In the data rows, the value 128 means zero.
Here are some points, one per row:
[109 87 133 149 118 161 128 101 130 103 168 142 123 97 126 130 131 147 174 157 99 107 182 175 101 152 162 180 159 185 154 150 106 154 91 85 151 97 151 132 75 99 154 185 98 139 101 101 138 167 103 140 84 96 73 140 84 113 123 112 68 133]
[82 140 148 91 122 163 146 105 195 111 139 177 156 130 121 117 140 153 155 90 90 179 84 109 147 165 144 120 152 128 126 130 97 164 121 159 90 112 58 144 142 96 123 139 67 106 173 104 160 134 91 148 84 108 171 143 139 107 80 139 101 127]
[150 185 128 93 106 95 99 104 198 124 154 86 115 110 149 110 69 151 144 163 111 121 90 160 134 85 206 130 135 129 147 140 83 144 172 119 147 168 176 148 138 159 132 146 144 172 149 93 165 156 119 58 153 84 123 148 148 111 150 111 135 163]
[130 93 108 104 132 133 164 135 141 104 150 109 116 131 148 125 123 124 170 65 66 85 103 181 117 103 79 97 128 97 133 151 109 90 108 156 92 116 104 54 109 127 149 150 171 129 108 67 138 147 75 153 124 103 170 141 89 122 94 145 170 158]
[176 133 156 108 153 102 99 123 126 93 97 112 109 131 47 183 84 63 110 87 148 100 104 102 154 183 112 112 156 126 143 123 161 104 140 144 141 93 161 85 194 92 96 120 72 157 105 101 120 167 149 143 165 134 97 132 110 203 156 128 90 83]
[136 117 86 71 133 107 146 119 102 133 161 82 162 113 108 93 143 114 171 87 99 108 128 73 90 153 150 111 133 105 156 141 84 181 92 153 163 91 89 125 182 112 156 133 136 67 100 100 131 159 164 130 76 112 162 111 164 134 147 115 172 139]
[113 168 120 121 118 207 162 98 113 123 141 107 95 96 126 137 159 140 152 145 83 158 118 156 89 157 131 138 130 91 155 99 176 116 162 186 195 101 67 101 80 157 127 97 97 182 104 96 112 162 133 157 135 68 102 125 151 94 125 122 161 149]
[120 84 134 85 96 100 153 187 159 121 159 168 132 109 141 137 117 148 189 157 221 150 111 189 84 94 150 117 147 159 163 131 147 157 155 124 147 154 144 142 146 173 150 112 115 134 161 138 147 128 117 161 188 72 115 132 159 197 113 107 109 145]
[115 185 124 119 109 124 170 192 56 106 146 154 154 115 135 138 124 148 185 160 97 175 84 161 127 77 117 163 162 137 134 160 101 142 126 106 142 162 159 125 158 173 146 84 121 149 151 140 144 172 90 68 120 131 87 139 139 139 171 124 162 65]
[155 97 154 188 140 107 162 82 168 141 86 124 99 145 127 169 94 56 113 202 153 167 84 115 141 99 121 114 145 150 140 135 159 150 165 67 136 82 108 91 129 103 86 158 158 136 85 60 153 130 158 123 124 162 146 109 150 160 67 117 181 73]
[115 108 131 95 90 165 112 157 103 124 79 123 124 88 136 106 143 160 105 149 85 102 198 95 145 71 120 77 159 171 105 67 114 128 158 120 84 101 140 103 127 105 108 109 174 100 94 149 111 121 144 108 171 140 117 143 168 115 137 117 99 106]
[154 117 157 158 96 115 143 46 88 161 88 94 166 157 94 175 75 111 119 45 99 157 127 122 100 101 105 122 117 128 80 120 153 192 145 102 154 182 157 177 87 184 111 161 132 155 98 125 140 99 148 149 111 144 116 111 152 175 61 109 76 80]
[167 86 143 163 140 139 101 140 128 116 78 145 116 29 112 143 124 141 116 163 137 145 157 84 162 127 159 195 115 93 104 157 93 120 110 162 109 185 129 147 108 165 182 91 136 120 92 123 106 100 145 164 158 158 184 125 123 106 155 189 100 144]
[81 104 98 103 153 139 99 105 101 102 91 118 125 112 172 107 164 55 116 116 148 154 156 132 156 179 175 104 60 137 113 128 111 113 135 139 153 124 103 77 85 152 122 111 153 97 124 147 120 104 105 43 148 142 137 135 109 127 156 128 98 68]
[190 134 131 171 196 130 97 110 105 159 128 116 130 179 117 99 172 160 142 139 143 145 88 130 164 76 170 90 81 187 134 135 135 119 83 151 81 68 144 173 104 166 157 90 145 136 100 125 88 102 141 156 162 143 98 144 142 97 147 183 81 141]
[100 173 98 170 103 123 122 73 114 164 128 147 118 96 127 125 157 131 84 79 177 75 155 108 105 79 135 160 132 151 142 137 81 91 96 125 106 85 167 63 179 146 143 146 131 164 180 150 126 141 82 151 115 126 157 90 142 104 65 96 152 132]
[175 145 116 125 142 87 161 76 191 135 134 155 207 117 115 136 117 126 162 141 91 150 190 163 101 111 85 176 141 118 136 40 99 94 156 110 157 121 110 161 176 108 144 64 75 88 163 74 114 58 94 54 148 113 95 116 65 121 142 142 161 147]
[148 119 129 194 106 167 102 155 120 94 91 128 125 141 71 100 159 147 121 144 117 94 128 169 151 138 190 147 80 78 84 134 114 81 109 89 100 124 104 122 105 151 97 108 119 74 124 148 118 104 142 139 135 137 140 141 183 216 147 108 150 166]
[110 91 92 100 131 89 136 96 98 107 153 135 85 106 136 91 156 161 141 139 83 172 82 143 106 176 110 148 117 103 144 105 115 168 200 89 125 107 167 135 108 81 146 100 86 138 164 115 125 149 97 183 135 198 88 146 98 113 119 103 150 146]
[97 108 172 106 149 146 85 163 147 132 98 100 111 185 165 152 110 132 132 133 148 110 104 104 129 94 95 126 114 132 125 105 147 90 129 90 165 170 121 71 200 94 143 167 82 170 86 99 120 73 149 150 47 135 117 130 159 113 169 118 84 110]
[114 144 114 105 130 107 90 96 165 121 137 179 141 89 144 140 134 133 146 161 86 139 105 161 99 153 101 61 150 79 146 149 155 163 63 96 144 124 155 142 162 182 156 200 83 148 154 166 143 129 117 90 167 123 98 146 161 95 147 124 134 160]
[121 118 110 85 136 106 107 154 119 137 151 112 89 132 102 108 136 117 85 154 117 122 110 86 149 43 98 106 151 149 76 146 191 86 87 145 179 130 112 136 80 108 113 103 103 79 135 140 156 107 131 130 138 139 147 124 82 125 139 84 85 117]
[97 160 112 181 102 167 128 103 127 114 141 188 126 126 159 113 145 126 101 106 139 76 133 108 97 80 99 92 116 90 150 138 128 196 115 154 83 111 102 176 148 93 129 147 150 148 166 70 101 156 108 146 98 100 167 131 55 161 198 112 145 135]
[73 188 151 169 178 147 112 151 106 138 166 166 151 190 73 93 143 100 88 153 122 123 105 154 83 161 100 173 154 153 151 138 129 101 194 169 189 172 175 166 154 82 139 173 167 70 77 166 128 168 105 137 176 146 179 113 156 116 83 215 146 159]
[89 122 132 172 132 89 172 89 116 108 153 101 104 100 164 114 128 100 183 95 160 81 102 91 104 126 104 110 154 54 140 107 113 81 112 146 88 78 150 182 114 83 142 92 162 161 148 193 115 146 112 123 92 91 161 124 158 120 111 128 122 127]
[194 169 145 152 176 115 122 152 92 158 149 117 73 173 172 128 134 113 104 86 145 154 201 122 109 159 143 168 155 143 156 145 198 122 190 151 40 173 144 150 167 113 156 161 119 60 156 159 142 150 98 130 98 89 159 139 151 103 117 101 156 131]
[183 182 98 135 120 95 170 172 114 181 97 171 115 83 164 113 154 93 100 95 137 177 129 104 100 163 88 154 82 185 161 133 96 97 85 82 99 183 134 113 119 87 115 145 145 144 154 156 100 156 137 138 91 70 160 148 141 135 75 130 107 159]
[110 101 120 95 98 157 115 157 106 142 187 141 140 128 104 118 77 148 109 155 147 106 102 139 135 178 160 127 67 93 133 123 137 108 111 159 84 130 116 139 139 159 61 123 162 103 96 135 48 92 153 85 140 155 141 132 83 84 110 99 92 89]
[130 111 90 127 109 159 93 120 109 153 112 104 109 192 127 129 142 156 109 157 168 188 158 110 145 157 114 156 157 86 83 119 72 141 104 136 84 92 109 72 103 167 94 107 118 116 101 161 173 117 153 90 138 129 125 132 80 158 140 165 87 184]
[156 83 178 152 170 138 194 166 110 180 168 101 225 167 117 198 144 147 105 171 125 103 171 77 166 181 122 110 110 161 161 144 138 102 171 145 164 101 150 148 93 162 138 173 160 191 194 163 166 89 140 143 130 168 159 172 143 167 176 102 169 166]
[92 129 91 117 131 113 92 159 120 137 118 92 121 101 134 90 85 158 93 142 149 106 188 223 167 149 73 100 135 162 90 134 107 119 103 146 113 142 77 181 120 88 83 112 113 190 102 148 152 94 158 145 141 157 130 120 152 121 144 125 166 77]
[145 127 152 117 97 102 133 158 130 145 70 129 137 166 185 105 79 97 115 122 141 83 100 138 130 128 187 104 159 146 98 139 157 161 106 159 171 141 140 84 105 78 90 91 85 96 113 179 140 98 148 155 136 155 103 127 72 72 148 132 155 127]
[108 137 149 109 111 95 107 111 157 96 108 120 126 164 163 167 164 177 119 134 168 79 95 85 158 169 88 131 152 134 108 135 159 95 105 139 145 186 114 112 110 99 97 122 181 66 130 73 149 116 150 145 144 137 57 106 166 103 148 109 113 83]
[98 121 118 111 112 158 120 143 135 105 129 99 137 123 72 112 160 72 104 129 149 125 142 100 170 78 179 157 103 91 145 106 158 134 116 73 82 175 80 150 141 169 141 115 169 139 119 166 143 110 156 163 135 147 75 135 77 101 133 191 130 137]
[149 115 159 144 143 134 138 183 192 113 126 137 117 160 128 180 93 175 118 60 133 164 163 112 163 135 110 105 72 150 61 138 159 174 163 102 173 94 162 155 94 167 157 145 151 158 174 150 47 180 166 80 74 167 122 34 128 149 85 151 173 152]
These points spread out most along one direction. Take the direction at right angles to it along which they spread out most. Go by this last direction. How far along it is each point below, from 0 to 99? The average is 50, and the first point in the table lies past the average. One standard deviation of the points above along it is 16.
[113 168 120 121 118 207 162 98 113 123 141 107 95 96 126 137 159 140 152 145 83 158 118 156 89 157 131 138 130 91 155 99 176 116 162 186 195 101 67 101 80 157 127 97 97 182 104 96 112 162 133 157 135 68 102 125 151 94 125 122 161 149] -> 62
[114 144 114 105 130 107 90 96 165 121 137 179 141 89 144 140 134 133 146 161 86 139 105 161 99 153 101 61 150 79 146 149 155 163 63 96 144 124 155 142 162 182 156 200 83 148 154 166 143 129 117 90 167 123 98 146 161 95 147 124 134 160] -> 57
[82 140 148 91 122 163 146 105 195 111 139 177 156 130 121 117 140 153 155 90 90 179 84 109 147 165 144 120 152 128 126 130 97 164 121 159 90 112 58 144 142 96 123 139 67 106 173 104 160 134 91 148 84 108 171 143 139 107 80 139 101 127] -> 61
[110 91 92 100 131 89 136 96 98 107 153 135 85 106 136 91 156 161 141 139 83 172 82 143 106 176 110 148 117 103 144 105 115 168 200 89 125 107 167 135 108 81 146 100 86 138 164 115 125 149 97 183 135 198 88 146 98 113 119 103 150 146] -> 58
[156 83 178 152 170 138 194 166 110 180 168 101 225 167 117 198 144 147 105 171 125 103 171 77 166 181 122 110 110 161 161 144 138 102 171 145 164 101 150 148 93 162 138 173 160 191 194 163 166 89 140 143 130 168 159 172 143 167 176 102 169 166] -> 14
[154 117 157 158 96 115 143 46 88 161 88 94 166 157 94 175 75 111 119 45 99 157 127 122 100 101 105 122 117 128 80 120 153 192 145 102 154 182 157 177 87 184 111 161 132 155 98 125 140 99 148 149 111 144 116 111 152 175 61 109 76 80] -> 17
[89 122 132 172 132 89 172 89 116 108 153 101 104 100 164 114 128 100 183 95 160 81 102 91 104 126 104 110 154 54 140 107 113 81 112 146 88 78 150 182 114 83 142 92 162 161 148 193 115 146 112 123 92 91 161 124 158 120 111 128 122 127] -> 53
[109 87 133 149 118 161 128 101 130 103 168 142 123 97 126 130 131 147 174 157 99 107 182 175 101 152 162 180 159 185 154 150 106 154 91 85 151 97 151 132 75 99 154 185 98 139 101 101 138 167 103 140 84 96 73 140 84 113 123 112 68 133] -> 59
[175 145 116 125 142 87 161 76 191 135 134 155 207 117 115 136 117 126 162 141 91 150 190 163 101 111 85 176 141 118 136 40 99 94 156 110 157 121 110 161 176 108 144 64 75 88 163 74 114 58 94 54 148 113 95 116 65 121 142 142 161 147] -> 59
[130 111 90 127 109 159 93 120 109 153 112 104 109 192 127 129 142 156 109 157 168 188 158 110 145 157 114 156 157 86 83 119 72 141 104 136 84 92 109 72 103 167 94 107 118 116 101 161 173 117 153 90 138 129 125 132 80 158 140 165 87 184] -> 66
[81 104 98 103 153 139 99 105 101 102 91 118 125 112 172 107 164 55 116 116 148 154 156 132 156 179 175 104 60 137 113 128 111 113 135 139 153 124 103 77 85 152 122 111 153 97 124 147 120 104 105 43 148 142 137 135 109 127 156 128 98 68] -> 68
[100 173 98 170 103 123 122 73 114 164 128 147 118 96 127 125 157 131 84 79 177 75 155 108 105 79 135 160 132 151 142 137 81 91 96 125 106 85 167 63 179 146 143 146 131 164 180 150 126 141 82 151 115 126 157 90 142 104 65 96 152 132] -> 45
[155 97 154 188 140 107 162 82 168 141 86 124 99 145 127 169 94 56 113 202 153 167 84 115 141 99 121 114 145 150 140 135 159 150 165 67 136 82 108 91 129 103 86 158 158 136 85 60 153 130 158 123 124 162 146 109 150 160 67 117 181 73] -> 21
